In the rows, zero is written as 128.
The rows below fall into families. The same turns and mirrors carry the whole set onto itself and the rows of a family onto each other. For each named row, which other rows are in its family? Write them in the order they are listed.
These 36 rows form 12 families of 3 rows each.
bivi: [131 147 130 148 132 170 125 144 153 139 136 148 115 170 141 124  90 128
 102 100]
dipa: [122 136 157 132 148  98 142 117 132  97 139 100 140 163  95 124 112 143
 110 146]
sonu: [130 139 116 111 113 102 118 143 132 152 102 130 134 118 121 136 175 119
 133 125]
vidi: [140 138 148 126 128 176 134 138 162 156 134 135 135 148 156 139  98 108
 110 119]
Vebe: [117 129 142 118 132  92 133  98 119  92 148 114 123 165  99 116 116 125
 128 135]
fodet: [135 114 129 104 103  98 114 138 126 155 102 131 114 142 125 124 177 117
 121 114]
tubu: [145 120 128 112 106  88 115 134 138 169  98 124 137 129 117 135 155 116
 120  96]
Koso: [155 118 128 116 104 114 128 127 126 163 105 131 122 123 114 132 162 129
 145  98]
netum: [145 110 118 102  98 116 132 126 119 161 112 137 135 121  88 130 140 124
 128  94]
dol: [134 149 146 122 143  91 124 107 139  93 155 106 116 143  94 133 114 148
 111 125]
Fude: [126 136 135 136 138 156 134 143 154 139 129 163 128 188 126 166 106 107
 121 102]
Pape: [127 105 125 125 110  96 128 129 153 168 121 143 130 149 126 120 174 121
 135 102]
feg: [132 141 132 109 145 115 133 108 137  82 113 112 128 164 110 114 108 137
  94 149]
sak: [133 138 136 120 138 181 122 136 162 142 141 153 127 185 138 145 107 123
 107 107]
keru: [132 125 120 118  97  92 131 120 128 162 106 133 124 131 130 128 160 141
 127  91]
Nalo: [134 157 133 125 130 114 139 106 134  87 140  95 117 164 104 117 108 136
 110 140]
desof: [150 132 131 108 148  80 124 133 149 107 154 101 133 163 108 136 104 147
 102 132]
dar: [133 141 152 132 142 173 119 153 165 152 137 156 145 152 137 123 106 122
 120 111]
gez: [128 154 135 117 149  92 138 118 120 101 137 108 122 169  95 137 106 129
  99 148]
Pezik: [131 127 110 106 105 109 133 127 150 155  90 103 135 134 123 123 168 114
 115 108]
Geder: [140 132 171 121 130 166 136 129 162 150 129 151 149 157 126 123  92 118
 127  99]
kekag: [126 136 132 123 141 176 142 153 156 142 132 150 137 156 131 135  93 116
 105  91]
norad: [113 124 133 127 136 173 116 149 142 147 147 151 143 171 144 133 103 112
 106 102]
nel: [121 127 135 140 146 177 126 149 152 144 135 128 127 168 146 148  96 129
 120 103]
toda: [109 128 137 124 129 162 131 146 164 146 157 148 134 166 136 117  85 137
 127 111]
nug: [134 111 122 109 107  95 111 161 122 170 126 121 123 142 119 128 159 116
 131 128]
mim: [139 130 154 118 104 110 126 133 140 169 112 136 129 121 110 127 172 124
 121  94]
vibi: [127 155 112 128 133 103 139 110 144  78 139 125 113 171 103 122 121 137
  99 125]
Viduv: [129 136 149 103 157 102 129 103 119  99 138 100 127 160 104 130 119 154
 103 136]
sep: [146 104 109 124 108 114 120 125 122 172 111 127 109 139 112 124 160 121
 125  95]
Sofi: [128 119 120 129 109 111 108 118 133 167 105 136 130 121 111 139 169 134
 120  99]
Kib: [136 135 140 118 142  97 114 127 137  90 142 102 123 156  90 130 114 149
 107 150]
lar: [130 144 142 108 146  98 117 132 114  95 135  90 126 175  98 113 123 131
 111 138]
vos: [108 138 145 108 137 168 135 159 153 146 122 155 123 141 148 138 102 117
 106 121]
Tev: [117 133 153 118 150 172 118 153 162 149 131 145 134 185 123 140 102 129
 124 105]
Meti: [138 158 137 129 157 101 127 101 129 102 128 111 137 148 117 120 102 117
 108 153]

The rest of the family of kekag: tubu, gez
The rest of the family of toda: Vebe, Pape
The rest of the family of dar: fodet, Nalo
The rest of the family of norad: dipa, keru
The rest of the family of sak: Koso, Kib
The rest of the family of sep: dol, Tev
The rest of the family of Meti: Pezik, vos
The rest of the family of bivi: mim, lar

The rows below fall into families. The same turns and mirrors carry the whole set onto itself and the rows of a family onto each other. For each named row, which other rows are in its family? Write them in the order they are listed.
These 16 rows form 4 families of 4 rows each.
U: [120 111 119 146 104 132 142 116 147 158]
C: [128 164 147 139 115 123 113 134 125 107]
A: [130 162 109 140  97 111 135 159 111 144]
R: [147 149 150 129 173 125 127 149 119 120]
W: [173 115 114 100 129 140 141 127 108 143]
L: [124 114 133 145 141 128 154 125 102 160]
H: [127 134 102 156 113  86 130 149 144 138]
V: [121 131 125 152 166  90 135 136 140 127]
S: [162 142 121 130 107 101 108 142 129 103]
E: [146 146 123 134 159 116 148 167 103 154]
Q: [151 127 105 113 159 137 154 150 136 171]
D: [131 141  91 119 101 134 142 137 155 160]
Z: [155 119 137 119  99 145 119 110 132 122]
M: [153 132 133 107 173 147 137 131 153 134]
B: [170 131 104 108 155 104 123 138 146 110]
Y: [129 145 127 117 118 145 121 114 170 123]

The rest of the family of C: A, D, Y
The rest of the family of H: U, S, Z
The rest of the family of B: W, L, V

